In the rows, 128 means zero.
One turn sends every row of this set to another row. A few are shown first. Where does it send the rows asked after them?
vebip: 115 116 122 133 164 131 138 152 131 96 143 111 166 128 130 119 164
dar: 120 119 86 125 131 153 128 139 116 125 132 126 150 142 159 113 121
Tifa: 96 148 118 126 133 137 101 134 109 90 136 112 181 122 157 107 163
ras: 109 114 112 138 161 125 130 144 113 92 139 114 179 138 130 128 164
lon: 121 121 134 123 118 147 144 118 107 116 122 131 142 155 159 133 177
Noge: 140 133 95 133 131 143 144 126 108 99 136 94 184 131 135 123 134
robez: 110 133 113 115 112 135 146 117 107 110 118 123 136 162 148 141 169
gifi: 116 121 82 138 123 141 136 137 122 124 137 104 143 142 150 110 120
sog: 103 127 107 124 167 128 120 138 112 83 149 106 168 141 137 132 158
siko: 96 139 118 142 122 126 115 139 115 96 131 105 184 120 146 102 165
gefi: 101 124 118 130 109 131 140 111 120 118 130 102 120 147 160 135 160
bip: 110 134 141 121 139 138 109 130 79 110 123 105 166 156 148 107 155
suf: 141 139 102 124 139 153 135 120 106 95 147 90 176 131 147 122 132
Fev: 146 133 102 124 135 151 151 135 120 105 131 106 178 124 135 118 135
veba: 98 146 115 127 125 128 125 152 132 100 125 112 172 114 139 99 162
zer: 125 112 100 138 135 160 120 131 110 125 144 118 153 141 170 108 127
Vuvan: 108 137 121 123 111 134 147 112 116 107 134 98 125 158 151 134 169
Rif: 97 153 116 109 134 139 112 146 126 95 131 118 169 117 151 104 159
demus: 146 139 108 115 143 160 141 131 117 101 143 101 172 123 147 117 134
Nugis: 102 123 111 120 110 132 140 116 116 121 118 122 128 151 159 142 159
kela: 109 130 117 117 170 134 128 146 128 88 152 103 154 132 136 123 158
Lis: 110 115 126 124 117 144 134 117 113 124 120 131 134 146 169 136 165
Vam: 107 143 135 114 130 127 138 151 116 119 114 96 144 146 124 97 151
banu: 110 128 143 141 127 125 129 137 95 117 120 89 164 151 133 97 158
bikeb: 120 114 97 150 125 148 128 129 115 123 148 97 148 140 162 105 126
Bedu: 110 115 134 133 115 144 135 111 118 121 133 111 127 143 171 129 167
badi: 120 125 141 130 116 147 145 114 116 113 137 106 130 151 161 126 177
Lunu: 107 150 132 94 143 140 118 142 98 112 117 112 148 152 141 107 147

dar moves to -> zer
bip moves to -> banu
Now find these:
Fev moves to -> demus
ras moves to -> vebip
gefi moves to -> Nugis
Rif moves to -> Tifa
Vuvan moves to -> robez

One turn sends every row of this set to another row. A few are shown first. Where does it send the rows asked after them?
dira: 150 155 166 143 115 146 112 157 126 151 126 149 138 140 163 96 119 119 131 135
ruza: 158 150 166 144 119 146 121 160 129 146 120 144 137 137 157 91 118 119 140 132
niso: 140 135 155 130 138 119 134 130 136 145 150 120 113 157 103 122 114 109 133 124
peb: 132 145 166 128 143 113 125 142 143 150 151 124 115 162 111 121 108 113 129 124
por: 149 134 132 136 111 131 107 161 157 144 111 134 134 162 120 128 137 144 137 143
bege: 122 152 174 135 111 125 116 152 146 133 150 155 139 150 137 135 131 108 116 134
liko: 158 145 171 133 134 141 140 160 142 121 141 143 128 160 125 115 147 149 142 133
Bobes: 145 124 133 111 103 138 112 153 144 148 138 132 142 135 133 144 115 157 157 140
karo: 145 133 160 120 119 139 143 158 122 130 134 120 148 119 161 117 103 140 150 120
Rit: 144 130 158 136 108 145 119 136 133 156 126 145 124 134 133 110 109 91 147 124
mape: 163 148 121 131 110 134 129 158 143 154 126 136 130 169 129 116 133 142 129 140
fum: 148 153 163 128 153 132 119 128 123 121 134 116 144 148 116 116 132 143 120 117
Bogak: 116 123 141 135 144 133 109 163 147 138 107 144 142 157 129 139 127 150 155 140
Godop: 118 127 145 145 115 134 105 155 138 129 108 143 139 134 136 140 101 147 154 124
kugo: 138 135 116 122 128 129 123 132 123 139 118 122 138 153 127 134 118 148 105 122
sini: 137 155 175 133 161 122 127 137 131 126 137 127 141 156 121 118 119 143 115 119
Bak: 132 123 142 111 149 141 123 150 110 134 156 166 163 140 144 116 117 136 150 122
vatof: 123 127 176 133 107 128 132 137 125 143 136 154 153 139 152 137 128 113 133 152
mol: 121 104 141 110 150 132 122 135 114 154 148 151 131 151 130 124 119 112 145 137
pemib: 165 148 152 140 120 140 117 161 115 142 126 127 134 141 152 86 126 128 141 138
Rabe: 144 134 131 112 140 136 120 153 110 131 160 150 168 142 133 110 120 134 157 115
ril: 126 144 157 132 127 135 105 169 158 138 130 133 124 143 132 143 112 157 157 134
Sut: 127 129 147 118 141 136 123 144 109 140 159 171 169 149 145 120 117 136 147 128
fezel: 126 124 123 124 121 117 105 146 137 132 117 121 144 146 123 144 109 151 123 124
Vas: 124 126 130 125 151 133 122 165 122 111 123 145 151 150 140 112 131 128 119 107
tumob: 107 136 161 117 136 114 124 158 134 146 147 140 155 150 153 136 126 111 119 145
nemid: 154 139 121 106 105 145 132 140 133 152 146 136 149 137 134 138 112 149 144 124
penu: 131 161 178 131 156 124 124 133 134 137 137 127 149 157 128 122 121 139 113 123
demuk: 147 126 146 131 117 141 127 138 131 159 130 126 117 136 131 108 115 90 145 129
bibef: 130 109 128 112 141 133 124 139 117 150 157 144 122 149 123 121 119 104 145 129

Vas moves to -> karo
Bak moves to -> ruza
mol moves to -> Rit
Now find these:
ril moves to -> Bogak
mape moves to -> kugo
Bobes moves to -> por
fum moves to -> Rabe
tumob moves to -> vatof
penu moves to -> Sut
niso moves to -> bibef

One turn sends every row of this set to another row. A few are shown first. Where does it send the rows asked after them?
Vaki: 119 138 138 131 124 116 85 126 147 146 118 140 135 101
Zume: 132 135 157 121 123 130 120 132 159 128 106 102 154 142
fono: 139 141 137 101 106 122 86 129 140 118 129 99 145 118
navu: 129 127 151 137 128 105 140 121 154 141 125 101 144 120
gikan: 121 134 147 96 123 111 142 123 135 120 123 104 141 114
Malov: 111 117 130 123 108 116 91 113 151 155 109 106 137 111
Pilem: 124 128 142 90 130 129 73 129 117 141 126 117 141 117
Sagus: 137 142 142 110 119 109 102 137 121 136 131 153 129 118
zuk: 131 139 157 157 136 119 91 125 112 140 129 119 151 140
mima: 129 128 168 120 131 127 90 120 115 140 112 130 141 159
regi: 128 112 142 133 118 98 118 114 155 143 126 118 165 129
Notu: 132 141 155 117 147 124 132 130 118 126 143 106 157 139
gekaz: 135 133 161 102 106 114 88 129 142 147 119 96 119 137
viser: 120 122 154 95 126 119 139 115 144 132 119 99 137 135
gup: 122 133 144 145 132 129 75 120 111 149 133 110 144 144
Doniv: 116 126 131 140 136 116 122 117 125 137 122 146 157 114
gevov: 113 138 125 121 116 123 125 123 122 138 128 145 157 110
Kefed: 132 139 170 121 129 128 104 130 124 147 104 131 113 137
tul: 119 129 145 105 117 125 97 120 126 94 128 106 139 119
Zamuz: 115 146 125 125 134 120 109 125 108 168 139 101 143 122
gib: 126 119 167 137 140 103 115 108 110 152 131 125 134 142
vuse: 119 131 145 119 119 122 138 123 107 147 125 96 140 153
vul: 129 128 145 110 119 110 72 125 136 142 123 94 115 123
dulub: 96 131 126 126 134 116 110 118 105 153 131 125 129 112
kikud: 111 144 116 135 106 108 119 119 128 132 135 111 131 107
Debaf: 131 118 130 101 95 105 102 126 132 150 117 130 127 122
pani: 127 136 165 132 153 124 96 116 136 116 134 101 154 127
viz: 112 129 158 135 132 126 108 107 117 130 121 80 141 146

Zume moves to -> Pilem
navu moves to -> fono
gikan moves to -> gekaz
Now find these:
regi moves to -> tul
gevov moves to -> viser
viz moves to -> Vaki
Sagus moves to -> vuse

One turn sends every row of this set to another row. A few are shown first. Where does it send the rows asked after them?
gunas: 95 164 132 144 109 117 133 117 130 136 116 121 150 136 128 132 138 132 109 110 142 102 156 124 128 113 95 126
Salut: 113 120 115 137 130 86 149 131 145 121 152 137 126 163 156 159 133 152 112 144 133 95 129 137 144 120 119 131
mul: 114 186 143 143 110 103 168 131 105 139 132 114 119 133 133 151 118 144 101 127 127 122 141 132 144 72 131 134
vatob: 129 159 146 161 103 96 148 123 128 150 133 133 120 167 128 117 142 128 98 133 135 125 143 122 162 99 129 128
fad: 109 183 137 125 108 83 124 117 143 117 127 105 152 142 144 150 124 139 129 144 132 82 122 146 137 92 132 149
ratol: 128 140 126 156 119 85 132 107 114 143 122 158 125 151 145 147 146 142 87 125 137 111 129 150 151 79 106 142
Rigi: 95 177 116 128 124 99 135 130 146 147 101 134 141 156 149 142 144 146 115 133 151 99 162 124 122 123 125 120
reron: 127 165 114 126 96 88 135 119 132 156 137 126 127 167 153 150 135 150 124 139 138 136 128 127 163 101 156 113
sodeb: 94 141 131 143 107 88 120 114 142 141 135 143 135 182 178 160 136 141 118 124 112 110 144 137 158 111 111 132
romug: 105 151 135 116 101 124 171 127 143 157 138 111 141 131 166 156 138 149 118 144 103 102 144 140 122 86 126 129
bev: 106 160 107 151 117 112 110 128 163 139 106 116 137 139 161 137 139 148 104 137 160 105 138 131 137 104 128 143
Sefo: 106 155 133 131 108 107 146 129 119 160 105 116 136 139 148 139 108 146 118 124 114 107 126 138 128 84 95 173
dez: 130 162 127 142 99 121 157 141 133 142 158 117 134 116 150 137 131 158 100 151 116 105 125 149 136 89 134 139
Zevut: 128 130 112 132 135 82 128 103 141 146 121 148 127 153 174 154 145 142 108 117 126 124 127 145 148 102 126 117
Miv: 125 159 122 137 96 94 122 133 152 162 140 130 110 136 160 118 127 136 123 135 111 102 125 113 124 105 117 152
zufol: 124 161 115 110 102 78 145 113 128 144 110 109 133 121 144 125 151 121 132 135 133 98 137 143 146 101 127 123
suz: 105 160 118 140 148 107 117 135 143 121 121 123 145 122 125 139 133 146 105 115 151 106 129 137 144 106 114 129
tusun: 101 172 147 119 92 92 125 124 142 167 152 146 132 166 134 138 157 138 109 122 107 116 142 125 142 92 131 133
pepa: 134 149 137 140 107 105 122 128 133 128 137 133 125 175 171 143 141 161 100 132 118 106 140 140 112 119 105 153
fusad: 116 126 115 143 118 97 135 113 148 138 113 106 143 129 151 160 150 135 102 150 127 120 146 133 124 72 106 126
sude: 115 173 142 147 121 79 128 120 108 131 141 151 149 175 153 158 139 157 106 123 126 117 146 155 140 103 105 141
gon: 109 168 141 139 126 94 151 117 132 143 120 133 146 184 141 137 112 161 104 123 132 133 137 142 138 109 156 141
bot: 89 135 106 119 130 96 122 131 137 134 105 129 136 156 145 154 108 159 106 132 105 118 143 134 122 114 134 127
befen: 110 162 134 116 118 125 148 147 107 133 133 121 115 143 134 156 105 166 123 132 104 102 131 129 137 97 127 127
Vomi: 112 157 118 165 88 95 135 130 131 124 141 114 154 153 144 144 122 140 102 159 121 116 151 131 134 113 114 123
karu: 128 113 118 129 117 108 139 114 117 134 124 124 122 149 162 141 136 158 103 113 125 121 134 145 124 109 101 149
pugan: 128 159 102 132 130 76 163 134 124 145 135 126 136 129 142 142 105 148 131 140 140 111 114 133 142 106 130 133
bepe: 125 184 126 117 101 87 126 125 122 140 90 125 131 140 138 123 130 139 109 143 129 86 127 151 135 97 134 152
gulo: 125 151 148 126 149 88 130 126 148 152 137 125 126 149 139 128 166 144 111 108 123 143 143 137 144 90 129 132
gigo: 127 136 132 132 134 88 164 137 122 134 124 139 134 164 143 158 155 146 99 148 132 92 143 148 136 102 95 136
noku: 126 172 156 121 124 100 131 116 124 144 131 120 149 158 128 172 144 141 115 120 125 126 123 137 148 65 116 125
Pefu: 119 162 128 132 124 102 151 131 141 151 136 127 101 114 143 132 127 139 90 118 115 123 123 134 145 78 153 132
gipe: 106 146 125 125 110 107 133 122 133 164 113 131 140 153 136 147 124 152 92 123 124 126 108 155 167 77 145 151
dodi: 93 136 150 143 127 102 138 112 156 143 120 110 131 174 150 158 135 144 119 128 134 124 138 126 156 69 131 149
Sulo: 121 161 122 130 133 85 111 150 123 134 123 142 124 136 121 133 150 154 90 140 111 118 151 136 118 98 110 132
losi: 123 180 140 116 141 79 149 143 148 150 130 120 145 147 154 160 139 136 139 143 116 98 134 126 123 93 103 132
tama: 132 160 126 110 124 116 137 151 131 150 124 129 93 134 152 150 142 162 119 149 110 103 135 124 127 83 136 125
palel: 93 155 128 103 110 86 113 115 139 130 127 110 127 129 142 132 134 134 141 115 113 94 131 136 140 102 127 142
rame: 112 170 137 128 118 103 144 134 161 148 132 104 106 143 176 157 131 133 118 133 109 122 137 119 148 83 149 119
gokom: 85 191 152 123 112 105 155 145 135 152 129 117 126 156 158 153 123 148 108 127 100 116 154 138 139 89 137 142

sodeb moves to -> mul
bot moves to -> Sefo
Salut moves to -> befen
Now find these:
gipe moves to -> dodi
gunas moves to -> zufol

One turn sends every row of this set to another row. A few are shown first. Where does it send the rows asked after them?
Mava: 129 128 172 106 123 150 110 118 134 102 171 137
Befud: 137 100 155 120 136 144 126 104 142 111 123 133
ponor: 109 135 148 128 122 151 135 120 92 123 172 139
Tes: 135 85 153 120 135 147 127 106 128 113 121 139
basi: 114 141 150 121 122 137 136 110 84 113 162 157
foma: 124 113 167 129 118 144 114 117 77 116 167 146
Lusam: 115 130 164 127 124 160 119 121 83 112 167 132
ziv: 133 89 146 120 134 141 133 104 131 116 122 145
dosob: 157 96 146 127 133 122 135 121 95 118 144 153
tipet: 135 121 152 113 152 151 117 152 106 117 155 129
Kab: 107 113 146 130 121 143 141 107 81 117 138 129
dela: 129 136 162 102 122 132 122 109 134 102 167 157
zoze: 159 90 157 128 134 133 123 126 92 114 144 140
rem: 142 125 159 106 154 139 114 144 94 104 143 144
toten: 160 123 147 102 128 141 128 121 136 108 158 128
vafe: 94 134 157 110 125 158 122 129 121 104 145 136
Sol: 124 132 159 107 121 143 122 115 141 110 175 144
Pez: 109 112 151 127 122 143 137 105 77 113 135 129
zun: 164 125 153 98 129 136 124 116 129 100 151 135
lup: 119 118 150 131 116 134 129 115 87 128 173 155
tado: 99 139 158 104 125 143 124 121 113 96 136 154
zime: 100 133 166 106 126 155 115 126 112 94 138 141
tufor: 163 122 155 100 129 143 122 120 131 102 154 127
Ziga: 136 102 152 119 137 142 129 104 143 112 124 137
Meke: 108 111 150 129 121 145 137 107 79 115 137 126
nuda: 153 88 149 135 132 140 129 131 102 124 153 131
nof: 138 101 156 118 137 142 125 103 140 108 121 137
moda: 137 102 153 118 137 140 128 102 141 109 122 139
rufi: 131 129 136 113 151 138 132 146 112 125 157 143
soge: 133 131 175 101 123 140 110 111 127 94 163 150
giv: 151 95 137 133 132 128 139 127 105 128 154 144
netuf: 121 135 166 120 124 145 121 113 75 102 156 149
nes: 138 132 143 105 152 126 129 139 101 112 145 158
bagur: 133 87 148 122 134 147 131 107 132 117 125 138
suvi: 161 127 146 100 129 134 130 117 133 106 154 136
suget: 108 113 147 128 121 141 140 105 79 115 136 132
bil: 119 113 156 134 116 147 121 120 86 127 175 142
gop: 136 88 151 119 135 142 129 103 128 111 119 145
govi: 94 139 149 108 124 147 130 124 122 105 144 148
Lev: 124 117 160 127 117 131 122 111 76 117 164 160

rufi moves to -> nes
suget moves to -> Pez
Now find these:
soge moves to -> Mava
Lev moves to -> foma
Tes moves to -> bagur
netuf moves to -> Lusam
moda moves to -> nof
tufor moves to -> toten
vafe moves to -> govi
zoze moves to -> nuda

One turn sends every row of this set to another row. A few are shown first. Where does it send the rows asked after them?
Nimad: 108 149 120 126 108 125 131 135 114 118 103 131 116 113 130 122 149 141 113 134 108 152 114 125 126 160
vosod: 112 128 137 134 125 115 120 156 152 131 102 144 113 120 136 134 106 127 112 97 146 121 135 143 115 155
nufot: 131 142 113 125 114 116 138 126 98 121 122 132 120 134 131 109 137 132 153 146 129 124 118 112 133 126
sufe: 113 123 96 129 125 123 135 160 142 113 118 102 124 123 134 141 128 150 109 99 150 141 110 136 107 151
gezin: 97 100 125 113 135 105 131 144 159 128 104 124 127 116 128 142 130 145 121 101 110 127 147 142 145 141
Fadof: 125 103 142 113 139 118 114 145 147 138 123 105 116 130 125 145 125 158 123 93 131 147 123 149 131 129
vige: 118 119 102 124 124 124 135 155 148 114 126 105 132 129 127 132 132 135 111 106 154 128 117 149 112 166
Pelik: 121 136 115 140 144 117 130 160 146 118 131 117 98 149 146 141 130 135 157 107 112 147 117 120 109 124
zipam: 131 113 129 99 95 108 121 138 136 119 114 114 120 123 135 110 124 159 121 144 126 126 118 151 118 149
vona: 132 113 146 111 104 113 124 134 143 112 90 127 132 113 132 114 114 149 120 145 139 133 125 140 136 142
kelo: 121 136 121 134 160 119 120 148 135 151 136 125 140 147 129 139 117 122 153 106 125 116 123 134 143 121
Pil: 137 111 123 107 100 112 118 139 134 118 120 114 128 124 133 103 125 155 122 143 123 131 117 156 119 147
Tum: 127 109 133 101 139 125 128 145 153 141 124 102 121 132 123 142 123 159 131 96 135 150 121 152 127 130
mozo: 101 152 102 134 118 113 127 125 144 100 128 135 141 118 139 146 117 124 148 136 111 134 131 108 122 125
vik: 131 141 127 133 121 114 134 118 111 123 118 131 125 130 137 103 125 111 131 146 122 117 116 127 135 104
nog: 123 122 104 121 115 126 138 159 153 112 129 103 126 131 119 131 134 147 112 114 151 139 109 134 104 157
Geme: 96 125 109 141 156 126 119 136 121 133 136 122 139 123 127 143 136 125 151 101 123 118 122 113 132 122
nofi: 121 136 124 137 155 115 125 143 131 150 142 125 139 149 137 139 111 122 152 102 117 122 131 143 132 122
Pefem: 119 134 106 138 108 114 140 126 105 118 136 127 122 136 131 109 135 137 156 142 126 138 124 117 139 129
Rarun: 105 143 127 141 152 122 150 154 152 111 107 102 120 119 140 143 134 124 128 109 118 108 120 110 133 114
Par: 111 160 115 132 117 118 129 115 151 103 115 135 135 121 132 134 126 129 150 141 119 130 134 102 121 129
dadeg: 139 178 128 121 142 138 122 144 127 134 118 110 129 128 137 136 118 128 141 131 108 122 101 135 121 129
gad: 110 140 120 140 143 111 156 157 145 112 105 97 110 122 129 150 129 122 136 105 118 110 119 124 149 119
Ranez: 128 139 113 127 115 114 140 126 99 123 126 132 122 132 129 111 142 135 158 141 127 137 114 121 140 124
luda: 129 125 117 131 139 118 125 151 144 116 135 124 92 143 144 156 125 133 147 99 107 142 118 135 108 129
Pufef: 125 136 135 130 126 115 139 117 106 125 118 130 128 134 131 107 120 116 131 142 116 111 120 128 134 102
nuza: 108 141 123 132 150 120 154 155 158 109 105 105 117 112 118 154 133 124 129 110 128 114 122 122 143 123
tavu: 113 144 127 117 108 120 137 126 126 131 106 135 113 113 127 120 146 139 113 134 112 162 123 124 130 161
denov: 136 111 118 107 103 126 114 137 132 118 114 118 117 123 137 100 130 160 123 136 116 131 114 152 122 148
disim: 125 151 143 121 112 111 147 120 140 123 124 124 130 150 129 127 103 133 96 139 131 141 120 127 116 125
rumo: 143 169 127 125 129 141 123 127 138 132 121 109 125 131 142 128 130 123 140 140 102 123 105 133 114 134
mani: 119 111 136 112 136 109 114 147 153 140 121 105 121 125 126 150 127 162 121 87 128 142 124 148 129 132
ludit: 93 126 102 135 147 123 113 136 126 129 136 123 141 117 127 139 139 129 153 98 126 118 123 121 135 118
zubez: 105 153 108 131 123 116 120 120 149 98 125 130 144 117 140 126 113 135 147 138 109 129 122 104 119 120
sovik: 129 116 147 113 102 112 126 136 139 117 95 132 134 109 129 111 111 153 122 141 141 122 133 133 137 139
Lef: 119 129 142 138 123 114 122 158 157 126 95 148 113 120 138 131 111 130 100 104 127 118 131 136 120 149
les: 102 98 128 118 138 103 125 153 158 132 107 107 132 123 115 150 126 146 122 103 118 137 139 137 141 145
pap: 128 146 141 138 131 124 134 121 104 127 114 123 123 132 132 102 116 124 127 136 119 109 121 130 138 106
kof: 116 142 117 142 162 111 122 144 135 149 139 125 136 143 130 136 126 123 151 104 127 120 118 131 141 118
fif: 100 99 126 116 134 99 130 151 155 129 112 111 126 121 116 145 133 151 120 107 118 129 143 139 149 143
vamus: 119 125 117 138 138 117 128 149 133 110 126 114 90 144 139 149 117 132 154 96 114 144 118 128 114 117
Dotab: 132 148 138 117 117 118 142 110 140 124 109 124 123 143 126 138 102 142 96 134 140 143 118 139 112 139
Von: 137 169 127 123 134 136 122 143 135 137 119 113 134 127 144 125 115 134 150 140 101 121 100 122 127 136
pobo: 111 128 129 138 131 108 130 168 152 137 96 134 113 128 140 139 98 130 104 103 129 125 132 138 116 147
Maneb: 105 141 113 124 103 117 136 125 129 126 101 130 112 110 127 133 138 138 108 139 113 147 119 138 123 167
sud: 128 144 141 107 120 114 148 108 141 125 122 121 128 145 126 123 116 136 90 134 125 143 126 128 114 134
vuv: 127 117 142 113 103 115 134 134 153 119 99 130 131 120 127 109 104 152 119 142 142 120 134 128 144 132
tobo: 91 134 106 136 150 125 126 138 123 127 129 116 144 109 121 136 139 131 155 99 131 123 129 125 137 123

tavu moves to -> vosod
kof moves to -> nufot
sovik moves to -> Fadof
Now find these:
nuza moves to -> dadeg
vuv moves to -> Tum
Rarun moves to -> rumo

